T: 3 groups of rows, each row roughly a mix of its group's hidden directions:
T (78 x 14):
[[-22 -30  57 -24   2  74  31  11  12   6  15  -8  38 -33]
 [-54  23  40 -22  16   7  43  53  19   3  32 -20  22  42]
 [  8  38 -21   9  63 -49 -27  28   1 -26 -28  38   4  44]
 [ 18  -6 -44  40  21  57  24 -36  26 -39  18  33 -30  30]
 [  6   5  52 -24  79  15   3  30  18 -18  11 -24  50  -7]
 [-42 -44  46  -3  34  50  44 -28  19   3  37 -23  16   5]
 [-14  25  13   0 -67 -72  -9  44 -16 -18  -9  -8 -11  35]
 [ 18  59 -11   0 -44 -26 -32  59 -12 -26 -48  23  -4  -2]
 [-18 -80  -1   2 -32 -32  -2 -60  15  21  -6  12 -25  30]
 [-29  44 -24  28 -46   5  -7  66  26 -49  12  -2   1  29]
 [ 35 -19 -63   2  27  18 -32  14  -9  20  20  56  37 -40]
 [ -2 -63  15 -10  24  39  28 -59   9  33  41 -26   6 -22]
 [ 46 -25 -24  36  31  54  13 -47  -6 -42  12  41 -10 -10]
 [ 21   3  34   2  35  16  22  39   7 -46  64 -39  43  -5]
 [-12 -27  59 -10  15 -61 -18  29   1 -24  22 -47  43   5]
 [-26 -83 -31  11 -46   5 -17 -39  23  20   2  35  -6   6]
 [-49   4  16 -22 -27 -62 -45  51   3  26 -23 -17  29  -4]
 [-46 -26 -16 -23 -24 -46   4  25  43  36  20  -1   0  66]
 [-23 -69 -25  34 -55 -11   3 -41 -26   0  26  38 -12   2]
 [ 31   7  15   5 -75  29 -27  -2  -6 -30 -51  -4 -13 -50]
 [-14 -32 -22  26 -56 -30  28   2 -12 -23  38  41 -21  58]
 [ 43   9 -35  33  23  70   8 -33 -14 -30  -3  41 -15 -29]
 [ -2 -35  51 -18 -26   9  45 -11  10   5  56 -65   7   1]
 [-29 -39 -15  60  40  20  -1 -54  14 -49  12  17 -11  22]
 [ 16  59 -23  16  46 -16 -38  21 -24 -22 -55  41   1 -10]
 [  8 -21 -43  38  14  63  19 -58   3 -13   3  45 -30   0]
 [-32   8 -25  -4 -62  27 -36  16 -10  40 -33  13   7 -62]
 [  2  -6  75 -11  18  11  -1 -26 -28 -21 -76  23   0 -20]
 [ -3  82   6 -17 -15  19  -6  38 -29  25 -35 -22  -2 -49]
 [-27 -28  14  -6  13 -92 -37   4   7   1 -28   8   8  44]
 [-17  14  67 -30 -23 -41  -2  17 -20  18  -7 -69  11 -25]
 [-18   6  62 -38  -5 -59  -6  52 -26  12  -4 -22  39  -4]
 [  5  55  25 -52   5 -20 -13  33 -11  53 -39 -35   7 -29]
 [-63 -20  23  35  43  28  30 -11  22 -45  27   1   7  41]
 [ -6 -35 -45   8 -45  49  20 -51  15  35   2  31 -38   4]
 [ 44  20 -26  31  28  52  -2 -38 -27 -27 -29  42 -20 -35]
 [  4  23  57 -37  59  -4 -15  36   5   4 -17 -39  44 -27]
 [ 53  27  11  26  50  14  -1 -43 -41 -41 -35  17 -20 -26]
 [ 19 -54 -18  20  15  -4   3 -91   0  17  18 -24 -31 -11]
 [-28 -56   7  40 -44 -22   9 -23 -39 -37  13  52  -6  17]
 [ 36 -26 -31  26   9  60  34 -59   5 -15  17  32 -33   5]
 [-25   4  -4  -9  -8 -29  38  -5  24  30  56 -65 -23  47]
 [-26 -13  66  -8  -1 -41  28  33 -48 -26   4  37  25  29]
 [  9  33 -17  24  12  44  42 -24 -17 -27 -23  62 -42  35]
 [-26  17  -2  47  21   7 -24  17  -2 -73 -37  55   6  21]
 [ -7 -21 -17  49  44  20 -27 -23  -7 -55 -25  65   9  -4]
 [ -9  -9   1  31  -3  26  40 -31 -39 -30 -11  78 -28  29]
 [  4  18  66 -30  -5 -11  39  11  -9   7  31 -79   3  -4]
 [ 13   9 -48  56 -16  32  -3 -32  21 -57  -9  21 -44  24]
 [-14 -53 -16  -3 -51 -53  -1  19  15  11  63 -18  14  27]
 [-14 -18  44  -5  23 -87 -42  11 -12 -19 -27 -15  24  11]
 [ 12  35   1  -6 -95   9  -9  39  13 -14 -11 -37 -15 -18]
 [ 20  52  27 -10  75  44  29  17  11 -29 -19  12   4  21]
 [-11  40 -10 -15 -28 -56  20  23  13  24  28 -56 -28  50]
 [-29 -32  57 -26 -15 -72  -4   7   4  13   8 -52  13  21]
 [-10 -23 -10  21  10 -43 -72   0 -15 -20 -53  44  22 -24]
 [-28 -34 -17  37  72 -14  11 -53   6 -13  27  14  -9  41]
 [-28   1  32  -2 -44 -31   3  -9 -72  18 -46  44 -11 -17]
 [-18 -29 -26  18   4 -47 -65  -7  -4  -6 -53  55   9   0]
 [ -9 -24  41 -42  -7  62  30  23  10  33  29 -17  40 -38]
 [  7 -52  -7   0  60  51  -2 -33  28  13  36 -12  33 -34]
 [-11  31  31  -1 -24 -35  37  37 -36 -32 -11  43 -14  60]
 [ -8  61 -18   4 -55 -14 -15  76  11 -29  -9  -1   1  18]
 [-18 -20  30 -32  86  -1  26  -3 -14  39  14  26  34  11]
 [ 14 -13 -20  50  16   3 -40 -36 -14 -55 -47  51 -13 -11]
 [  7  12  13  37  46  57   9 -34 -12 -54 -36  41 -13  -6]
 [ -7 -60  15  16 -13  56  20 -61  20  -4  29 -34  -8 -27]
 [ -7 -31 -20  27  15 -35 -68  -5 -10 -25 -45  55  21 -17]
 [ 18 -23 -23  18  62  73   0 -45  31  -8  12   2   6 -26]
 [  7  15 -52  -9 -56 -12 -34 -18  10  56 -20 -34 -30 -34]
 [ 14  -2  20 -11  71  31 -27   4  39 -11   5 -50  41 -37]
 [ 10 -29  15  -2  66 -39   4 -74 -25  22 -20   8 -21  14]
 [ -4 -15  61 -27 -27  -7  43 -14  -2  18  35 -75  -8   1]
 [  9  21 -77  18 -17   6 -28  61  14 -10  34  32  25  -4]
 [ 17  50  28  15  50  15  -8  29  25 -73 -24 -17   8  18]
 [ -8  30   0 -48 -17  -8  25  66  13  49  44 -29  24  11]
 [  8  50 -38  15 -67 -33  -6  19   8 -17 -19  -5 -48  39]
 [-31 -77  37   3 -16 -40 -20  -2 -23  -2  30  -4  46 -26]]
which group is each row in? (one row of each group first):
[ -8  27  32  -2  13 -43 -53  42 -29 -18 -37 -12  39 -45]
Z
[  6  18  40 -24  62  26 -24  -3  -2  17 -37 -30  31 -60]
X
[-30  22 -15  37  54 -23 -14  20  -5 -47 -17  55   7  46]
D

[ 19 -19 -47 -23  43 -35   8 -18  -3  69  54  -9   5   8]
D
[ 12  64  23 -24  45  34  44  12 -22   8 -39  37 -16  19]
X
[-10  -5  30 -59   1 -35  -4  31 -12  69  11 -32  36 -26]
X
[-22  34 -21   2  14 -25 -55  74   3 -11 -19  25  46 -14]
Z
[  9  34  55 -39  22 -25  -5  30 -35  10 -66  30  14  -4]
D
[ 19  54 -27  -6 -75 -31 -18  52   5  -1  -9 -26 -18   5]
D
[ 20 -21 -21  -9  68  65   9 -27  39  23  30 -14  16 -21]
X
[ 10  18 -39   6 -54 -45 -27  32  43 -12  21 -51 -16  28]
X
[  4 -41  10  17  41  13 -41  -6  42 -36  25 -49  42 -34]
X
